rotation steps, each row followed by its count of steps:
The counts run from 0 to 811.
[144 102 146 137  81 148 165 139 135 103  95 146 104 118 144 148 155 102
 179 150 100 178 128 112  89  95 106]
558
[143  70 122 148 104 141 146 115 139  69 124 166 110  98 152 110 113 108
 160 122 115 146 148 105 130 161 169]
576
[158 105 115 117  88 114 160 109  83 169 122 122 148  89  85  87 124  88
  99 128 131 134 136 139 104 117  95]
790
[125  75 170 131  83 166 150 131 154 110 112 138 120 110 170 149 154 119
 122 107 134 108  89 132 169 161 113]
475
[151 137 149 134 104 150 155 147 146 110 111 144 111 130 152 142 145 118
 191 146  95 179 130  95  93  94 111]
211
[186 160 130 143 163  91 131 117 133 183 153 103 135 103  81 100  98 137
 110 113 114 149 141 131 103  99 108]
88
[178 134 123 142 129 107 150 110 107 179 140 118 140  89  76  84 105 115
 100 133 117 155 145 123  85 104 106]
438
[187 147 111 130 173  99 109 108 123 153 161 103 148  90  84  99  89 116
 111 110 105 135 131 107  89 130 105]
430
[150 106 144 151 117 167 105 126 161 135 140 160 103 104 163 109 104 112
 119 158 101 148 133  99  92 184 136]
667
[112 135  85 112 137 117 103 131 122 140 159 157 103 162 147  84  93 123
  97 103 143  96 155 193 134 135 132]
163
[118 106 146 124 114 128 143 142 137  75 109 126 112 158 151 184 158 131
 169  84 126 113 106 166 175 102 108]
381
[176 110 114 146 136 101 120  95 113 153 149 115 141  76  76  96  89 102
  94 125 109 138 144 111  95 143 118]
780
[149 172 154 103 131 133 163 154 134 174 130 106 138 143 139 134 149 148
 130  95 138 128  95 142 141  78  74]
631
[143  88 108 140 108 145 138 120 124  84 138 169 119  91 150  93 108  91
 158 130 116 157 154  90 106 163 152]
232
[147  78  99 140 127 100 127  94 106 101 148 140 138  83  97  89  94 103
 109  97 134 103 150 137 140 169 151]
248
[145 164 120 133 130 104 130 142 119 172 126 118 108 158  98 127 128 122
 136 138 106 157 145 166  76  62  81]
534
[180 159 100 108 175 102 104 110 114 147 165 109 153  91 100 103  90 116
 121 109 112 128 125 105  86 137  98]
427
[138  89  85 109 112 137 131 114 106  73 143 158 137  85 141  94 104  77
 154 125 128 128 139  98 107 170 134]
237
[149  92 138 118  91 120 161 107  92 154 110 103 150  87  90 126 143  92
  95 112 129 111 107 144 128 118  79]
796
[142 100 172 128  64 167 184 137 125 148 106 141 128  97 151 126 163 109
 136 144 123 151 105 112 119 124 101]
119
[146  87 141 126  90 146 151 131 133  81 100 143 122 105 151 160 152  96
 184 134  94 160 112  93  99 130 106]
563
[133 132 154 126 137 122 138 144 158  94 113 120 116 165 152 182 153 142
 176  86 123 124 106 159 163  89 104]
729
[130  72 154 147  84 167 147 131 154 112 127 169  98 112 177 112 128 113
 117 126 127 125 125 133 149 177 157]
136
[113  84 155 140  93 169 144 139 158 113 131 169 100 129 186 112 131 133
 121 113 145 119 121 150 169 163 157]
483
[135  77 169 127  77 170 155 124 147 117 103 136 125  91 167 145 154  98
 127 125 124 133  86 104 136 163 107]
126
[160  82 180 159  77 124 168 115 133 161  96 108 133  87  93 140 151 107
 106 123 117 132 111 135 134 116 100]
456
[146 154 166 103 127 140 165 150 140 159 133 104 136 139 146 147 158 152
 136  85 142 116  87 149 165  90  88]
286
[112  83 137 133  64 132 170 131 108 104  91 140 108 147 136 148 163 101
 145 123 124 136 135 170 136  91 113]
26
[183 160 128 141 161  98 136 123 128 181 145 111 142 107  84  97 101 139
 109 118 116 150 146 127  98  89 110]
89
[181 130 158 128 118 125 154 127 125 176 115  89 148  90  95 142 145 110
 121 126 114 139  94 113 102 100  72]
103
[149 140 157 114 119 175 124 147 165 138 132 137 121 110 186 137 140 120
 144 143 107 153  92  84  96 155 100]
656
[112 106 103 135 136 127  87 121 144 123 157 159 103 145 148  96  85 129
  89 101 139  91 142 179 156 173 151]
157
[167 103 183 163  92 142 174 131 142 172 105 110 122  91 105 136 147 125
 117 141 113 154 114 118 115 102 106]
111
[152 173 151 105 137 134 170 153 127 179 136 103 136 142 135 127 149 150
 133  98 137 130  99 151 139  70  79]
630
[130  80 151 150 110 133 145 129 153  69 113 148  95 147 160 162 145 135
 173  93 123 123 126 156 173 133 149]
40
[167 170  88 117 178 118 118 132 127 126 174 148 133 116 140  79  82 128
 154 113 122 149 151 107  94 129 130]
418
[147 124 151 138 126 105 177 131 121 170 133 119 128 140 110 114 133 155
 103  80 156 112 130 181 180  82 120]
275
[125  84  97 141 104 107 104 104 110 133 134 154 106 127 101  95  99  90
  80 139 120 111 163 175 106 153 133]
691
[152 125 158 132 118 173 108 134 172 131 131 139 118 100 181 143 121 112
 135 143  96 147  97  80  96 174 112]
660
[151 154 183 129 141 144 145 149 166 154 133 108 121 143 155 161 151 163
 134  90 130 130  85 135 171  98 103]
291
[147 115 127 125 131  93 147 111 110 143 135 103 148 122  94 120 125 133
  98  64 148  84 115 177 178 110 106]
268
[145 135 131 142 138 162  95 134 166 151 151 158  99 115 165  97  94 122
 124 151  99 156 138  99  82 171 133]
321
[147 115 131 128 128  93 148 115 115 142 138 102 142 127  97 122 128 137
  94  62 153  91 120 181 176 107 112]
269
[167 153 190 151 131 163 156 151 177 170 131 126 106 120 156 131 141 160
 142 126 114 162 115 114 124 108 111]
644
[122 141 112 134 163 129  79 130 159 130 162 154  99 156 159 103  83 136
 101 104 132 104 137 171 140 159 143]
504
[136 151 119 112 148 142 144 155 148  76 148 157 114 152 190 123 124 146
 196  91 133 137 132 125 149 118 141]
397
[143 139 118 130 127 156  99 138 152 148 150 162 106 109 163  88  96 106
 117 158 101 156 146 102  70 167 124]
324
[172 109 113 153 127 103 135 100 105 165 139 123 138  76  76  80  98 103
  91 129 117 139 151 121  93 127 121]
783
[170 154 106 138 161 128 117 128 148 121 163 154 121 101 143  81  82 123
 159 126 110 162 157  89  90 138 146]
762
[140 133 108 108 166 126 110 130 148  68 161 144 128 131 175 131 102 131
 176  78 130 111 120 124 165 149 141]
57
[146 152 171 132 121 178 159 157 168 159 129 141 109 121 181 121 138 141
 149 144 114 167 112  99 106 115 111]
649
[130 110  82 106 110  98 155 112  79 125 144 130 146 113 105  82 113 105
 104  85 158  95 137 171 146 126 119]
259
[107  94  88 119  86 107 124 114  86 126 124 142 116 143 100 103 117  81
  98 125 139 106 150 191 108 127 111]
697
[144 110  89 124 137 104 138 113 106 120 162 144 130 118 116  69  92 129
 107  86 155 103 156 168 154 134 156]
600
[149 140 112 130 187 113 103 128 157  82 171 139 122 131 151 118  88 143
 158  80 131 116 140 131 157 150 155]
62
[154 175  79  96 184 107 121 134 114 130 178 133 139 137 136  84  89 132
 144  99 134 127 143 125 115 119 121]
74
[168 147 193 154 131 157 148 151 178 169 131 119 108 122 154 143 145 162
 133 121 111 161 108 113 126 102 109]
643
[149  81  96 142 124  94 129  98 106 110 150 142 138  92 100  76  94 101
 105  95 142 103 157 146 141 157 154]
250
[122 181  84  96 162 110  86 139 124 150 162 133 118 169 136 103  99 119
 111 105 126 104 135 171 106 123 100]
515
[158 180  81  97 180 100 114 131 116 136 177 129 143 125 127  84  86 122
 137  90 134 124 137 128 108 119 117]
75
[140  86  92 105 113 121 121 107 107  74 144 147 147  85 135 102 103  80
 141 112 121 119 138 108 111 181 134]
240
[127  67 155 149  84 172 144 125 159 112 123 164 103 100 175 113 129 118
 116 125 131 123 122 124 150 179 155]
135
[152 120 158 139 128 174 104 129 174 137 131 142 112 102 173 135 118 117
 128 145  95 147 108  83  97 183 117]
662
[147 152 168 121 114 182 153 159 164 153 128 138 108 122 183 122 140 129
 153 148 109 166 104  97  99 124 108]
651
[149 167 120 109 162 143 132 153 153  88 145 140 126 139 180 139 124 137
 201 100 114 155 117  94 126 124 122]
747
[147 164 122 127 121 107 133 139 115 170 119 116 116 155 102 135 142 119
 143 148  98 157 135 153  77  66  69]
536
[149 114 154 151 120 165 101 123 176 132 133 154  98  94 168 121 108 110
 124 153  98 149 125  87  93 188 130]
665
[120  78 150 140  86 168 142 130 150 113 130 168 101 110 180 103 124 119
 116 129 139 125 127 131 149 177 155]
137
[129 110 108 120  85 106 124 111  93 154 105 122 123 127  91 139 134  72
 105 142 105 127 130 158  81 113  71]
7
[153 109 159 159  94 136 160 136 142 120  94 144  99 125 126 147 152 112
 172 152  96 179 138 116  95  85 107]
554
[115 100 103 117 104  94 114 114  96 126 120 115 128 151  97 145 131  88
 100 100 125  91 122 202 136 116  90]
704
[138 171 124 120 135 110 130 150 124 162 125 118 110 174 117 142 139 132
 147 124 112 149 132 171 102  56  78]
189
[108  98 108  96 118 151 101 123 131  99 148 156 121 125 181 115 114 104
 108 107 143  87 109 145 146 199 131]
148
[150  71 139 153 103 143 130 116 148  67 119 155 124  95 143 143 127 103
 165 120 105 150 127  96 130 161 145]
571
[134 139 103 116 128 151  99 138 134 146 154 158 111 113 163  89  96  89
 115 160 110 148 138 102  64 173 116]
327
[118 107 134 114  98 126 159 136 121  88 105 135 118 164 145 168 167 120
 164  89 128 119 110 169 163  95 106]
378
[135 167 121 137 138 105 131 145 130 173 129 120 104 176 111 132 138 141
 131 124 115 144 146 183 107  62  92]
186
[142  90  93 132 143 105 119 101 120  91 157 144 135 102 118  95  90 109
 116  79 141  95 143 142 160 170 155]
594
[122  75 142 151  67 126 173 123 116 121  89 144 104 143 115 146 161 108
 137 128 116 140 141 177 133  93 113]
23
[185 162 128 140 176  91 120 119 133 175 159 106 145 107  80 104  98 132
 113 102 118 136 138 125 105 104 111]
86
[149 153 141 134 145 141 147 158 162  92 134 153  95 157 176 138 129 160
 198 106 121 165 137 129 143  96 141]
740
[161  91 142 157 122 145 130 113 156  76 122 150 114  90 146 143 115 106
 174 132  92 161 129  82 107 156 140]
224
[104  94 110 104  94 166 124 134 129 104 145 171 114 125 195  97 120 105
 119 116 146 104 118 142 140 188 133]
144
[111 122  98 129 138 119  94 127 128 132 159 162  99 157 143  86  96 131
  91 101 143 101 152 186 143 153 149]
160
[151 137 149 141 114 148 155 148 147 114 111 141 103 129 150 147 145 120
 191 149  94 182 134 101  90  89 107]
210
[157 110 142 132 119 148 131 132 149  83 117 133 123 107 159 164 137  97
 189 133  95 167 112  79  95 140 109]
218
[127  83  87  97 116 128 132 112 105  67 144 155 144 100 148 100 113  90
 148  94 139 107 127 118 136 177 140]
586
